A single turn carries every row of the set below to another of its rows. Some are shown first; where does it send the rows asked next?
pof: [-0.25 -0.03  2.66  0.08  2.16 -0.80  1.35  0.48 -0.48 -1.07 -0.17  0.21
  0.32]
geni: [-2.37 -1.18  1.45 -0.80 -1.09  0.98  1.07 -0.06  0.04 -1.52  0.89 -0.34
 -1.93]
gani: [-0.55 -0.45 -0.87 -0.69 -2.02 -0.94  2.71  1.98  0.68  1.66  1.16 -2.19
 -1.50]
suto: [-2.79 -1.68  1.75 -0.30 -1.24  0.41 -0.09 -0.10  0.43 -0.11  1.46 -0.24
 -0.12]
Nek: [ 0.78  1.30 -2.03  1.18 -2.99 -0.24  1.82  1.63  0.13  1.30  0.14 -0.64
 -0.64]
val: [-0.55 -0.46 -1.11 -0.21 -1.85 -0.98  1.55  1.57  1.01  2.88  1.73 -1.82
  0.22]
Nas: [-0.23 -0.03  2.60  0.29  2.23 -0.89  0.92  0.39 -0.33 -0.57  0.07  0.32
  1.06]
nug: [-2.04 -0.76  0.51  0.13 -0.61  1.34 -1.00 -0.96  0.51  0.48  1.86  0.60
  0.93]
monob: [ 2.22 -1.32  1.39 -0.77  0.55 -0.01 -0.79  0.94  0.88 -1.69 -0.55 -2.08
  0.56]
Derin: [ 0.97  1.35 -2.92 -0.41 -0.96  0.77  2.04  0.70  0.58  1.57  1.49 -1.04
 -1.05]
did: [ 2.26 -1.28  1.27 -0.65  0.62 -0.02 -1.11  0.83  1.00 -1.39 -0.45 -2.00
  0.96]
nar: [ 0.62  1.06 -1.71  1.06 -3.14 -0.44  2.13  1.92  0.08  1.12  0.04 -0.87
 -0.91]
tol: [-1.28  0.09  0.03 -0.67 -0.43  2.21  0.81 -0.88 -0.10 -1.87  1.01  0.42
 -2.00]
rer: [ 0.33  0.75 -1.39  1.10 -3.29 -0.78  2.00  2.00  0.16  1.41  0.08 -1.02
 -0.66]
gose: [ 0.34  0.68 -2.44 -0.08 -1.26  0.07  1.12  0.81  0.92  2.80  1.90 -1.06
  0.49]
fik: [ 0.39  0.75  1.80  0.25  2.63 -0.15  1.05 -0.02 -0.48 -1.04  0.01  0.72
  0.64]
povi: [ 0.40  0.64 -1.93 -0.85 -1.47  0.10  3.02  1.42  0.44  0.80  1.01 -1.71
 -2.25]
febuv: [ 0.35  0.79 -1.53  1.26 -3.20 -0.73  1.65  1.86  0.25  1.71  0.24 -0.88
 -0.17]
diput: [ 2.48 -1.03  0.96 -0.65  0.74  0.25 -1.15  0.64  0.96 -1.43 -0.40 -1.80
  0.98]
Nazu: [ 0.15  0.45  2.08  0.36  2.49 -0.47  0.68  0.06 -0.33 -0.52  0.11  0.67
  1.23]
Leko: [-1.08  0.38 -0.54 -0.14 -0.09  2.43 -0.44 -1.40  0.15 -0.62  1.58  0.97
 -0.16]
lesun: [ 0.60  1.13 -1.92  1.32 -2.99 -0.40  1.55  1.63  0.22  1.72  0.32 -0.69
 -0.13]
Nemis: [ 0.15  0.46  2.19  0.12  2.44 -0.37  1.43  0.26 -0.54 -1.38 -0.17  0.43
  0.13]
negud: [ 2.47 -1.07  1.13 -0.80  0.63  0.26 -0.72  0.82  0.81 -1.92 -0.60 -1.94
  0.33]
mazo: [ 2.60 -0.83  0.92 -0.72  0.78  0.40 -0.94  0.64  0.84 -1.77 -0.51 -1.80
  0.60]

Leko -> tol
did -> diput
gose -> Derin
Now find these:
lesun -> Nek
Nas -> Nazu

A single turn carries every row of the set below to another of its rows. Some are shown first; where does it send the rows asked next?
Ladi: [ 0.42 -1.47 -0.92 -0.86 -2.43  0.54  0.00 -0.11 -1.18 -2.98 -0.46 -0.75
 -1.31  0.52  0.49 -0.44  1.97 -0.47 -1.32  1.72]
fiv: [ 0.26  0.41 -0.13 -0.61  0.16  0.05 -2.33 -0.55  0.85  1.57 -2.33 -0.02
 -1.57 -3.01 -2.28 -0.24 -0.67 -1.62  0.24 -0.49]
ful: [ 0.45 -1.02 -0.15  0.62 -1.32 -0.14  0.85  0.22 -1.53 -2.29  0.33 -0.66
 -0.42  2.17  1.89 -1.23  1.55 -0.14 -1.17 -0.18]
notur: [-0.96 -2.13 -0.63  0.00 -2.20  0.86  0.22 -1.71 -0.99  0.74 -0.90  1.36
 -3.22  0.71  1.12  0.65  2.13 -1.00 -1.57 -0.91]
kul: [-1.93 -1.39  0.62 -0.76 -2.64  0.71  0.19 -1.07 -1.69  2.04  0.08  0.57
 -3.33  0.48 -0.33  0.19  1.44 -0.51 -1.08 -0.84]
nofe: [ 1.58  0.45 -0.43  0.50  1.40 -0.60 -0.17  0.61  1.16 -2.09 -1.89  0.56
  0.47 -0.90 -2.17 -1.32 -1.72 -1.21  0.84 -0.51]
puzef: [-0.83  0.51  0.88  0.01  0.33  0.11 -1.36  0.01  0.00  2.44 -1.36  0.95
 -0.87 -2.52 -2.68 -0.92 -1.43 -0.97  0.92 -1.50]
Bebe: [ 0.60 -2.78 -0.94  0.85 -0.49  0.15  0.48  1.35 -0.26 -2.48 -1.95  0.68
  0.69 -0.17 -2.43  0.78 -0.09  0.80 -0.33 -0.78]
rimo: [-1.29  0.47  1.81  0.05  1.28  0.08 -1.01 -2.00  1.24  0.72  0.07  3.55
  0.98 -0.18 -2.24 -1.86  0.58  0.12 -0.90  0.46]
bibo: [ 0.61  1.70  0.44  0.59 -0.04 -0.44 -0.61 -1.54 -0.16  1.26  0.24 -0.24
 -1.71  0.60  1.88 -2.22  0.38 -2.63 -0.11 -1.10]
luda: [ 1.38  0.85  0.17  1.12  1.24 -0.82 -0.40  1.16  0.06 -1.84 -0.94 -0.43
  1.55 -0.23 -0.15 -2.13 -1.09 -0.72  0.50 -0.86]
zomo: [-0.99  0.21  1.63  0.29  1.10 -0.43 -0.48 -0.87  1.16 -0.02 -0.27  2.81
  1.85  0.64 -1.79 -1.14 -0.48  1.53 -1.59  1.17]
bato: [-0.71 -1.02  0.21 -0.73 -2.25  0.37  1.31  0.24 -2.05 -2.65  0.73  0.10
 -1.25  1.74  0.71 -1.43  1.28 -0.10 -0.89  1.05]
Fitup: [-0.80 -0.85  1.38  0.30 -0.99 -0.16  0.66 -1.80  0.54  0.26  1.25  1.87
  0.57  2.64 -1.77 -0.33  0.98  1.17 -2.12  1.36]
giz: [-0.01  1.04 -0.10 -0.37 -0.20  0.11 -0.45 -2.44  0.43  1.06 -0.82  1.30
 -3.42 -0.01  1.39 -1.45  0.53 -3.06 -0.49 -0.61]
Boro: [ 0.36 -2.34 -1.05  0.29 -1.80  0.62  1.14 -0.20 -1.16 -3.34 -0.35  0.84
 -0.87  1.48  0.49 -0.38  1.93 -0.40 -0.93  0.30]
bodo: [-0.76 -1.63 -0.43 -1.11 -2.70  0.87 -0.97 -1.46 -0.97  0.90 -1.03 -0.20
 -3.42 -0.44 -0.04  0.67  2.27 -1.08 -1.60  0.16]
furod: [-1.05  0.32  1.30  0.89 -0.18  0.16 -0.82 -2.79  1.00  2.14  1.10  2.98
  0.68  0.60 -1.26 -1.37  0.82 -0.32 -1.02  0.80]
diro: [-1.27 -2.06  0.85 -0.45 -1.21  0.53 -0.06 -1.14 -1.28  1.30 -0.61  0.34
 -3.09  0.64 -0.27  0.16  2.68 -0.73 -1.31 -2.71]
roda: [-0.41 -0.23  1.07  0.10  1.41 -0.20 -1.39 -0.22  0.34  1.79 -1.90  0.60
 -1.23 -1.89 -2.34 -0.79  0.02 -1.22  0.37 -3.35]
pemi: [ 0.27  0.76  0.02  0.22  1.06 -0.36 -1.13 -0.91  1.35  2.01 -2.42  1.21
 -1.79 -1.64 -1.52 -0.25 -1.52 -1.78  0.10 -1.69]
puge: [ 0.48  1.38 -0.32 -0.88 -1.14  0.20 -1.56 -2.01  0.30  0.93 -0.64 -0.32
 -2.96 -1.03  0.66 -1.41  0.70 -3.06 -0.29  0.80]
Difor: [-1.09 -0.78  1.90 -0.57  0.46 -0.22  0.41 -1.01  0.83 -1.15  0.20  2.42
  0.90  1.78 -2.71 -0.84  0.74  1.62 -1.95  0.99]
febi: [ 0.13 -2.46 -0.75 -0.54 -1.18  0.42 -0.81  1.34 -0.66 -2.27 -2.23 -0.44
  0.05 -1.39 -2.52  0.77  0.62  0.92 -0.81  0.41]
vit: [ 1.47  0.63 -0.67 -0.32  0.41 -0.28 -1.40  0.82  0.57 -2.29 -1.84 -0.58
  0.58 -2.01 -1.74 -1.41 -0.99 -0.97  0.46  1.08]
tora: [-0.31  1.96  0.74 -0.47 -0.77  0.09 -0.43 -1.73 -0.44  1.44  0.71  0.42
 -2.51 -0.22  0.44 -2.58 -0.05 -2.89  0.64  0.00]
lok: [-0.48 -2.85  0.55  0.09  0.15  0.10  0.07  1.55 -1.10 -1.76 -1.77  0.21
  0.11 -0.19 -2.41  0.20  1.20  1.25 -0.66 -2.49]
mim: [-1.03 -0.60  1.59  0.03 -0.78  0.32  0.12 -2.94  0.65  0.96  1.57  2.54
 -0.27  1.81 -2.12 -1.03  1.99 -0.24 -1.39  0.63]
zel: [-1.20 -2.52  0.27 -0.25 -1.11  0.42  0.35  2.04 -1.69 -1.61 -1.31  0.58
  0.48 -0.52 -2.44  0.21 -0.03  1.90 -0.52 -0.44]
pizaf: [ 0.35  0.94  0.40  0.02  0.74 -0.25 -0.21  1.37 -0.39 -2.25 -0.70  0.42
  1.23 -1.19 -1.67 -2.49 -1.54 -0.48  1.18  0.43]

tora -> kul
luda -> roda
Now find these:
rimo -> furod
vit -> fiv
nofe -> pemi

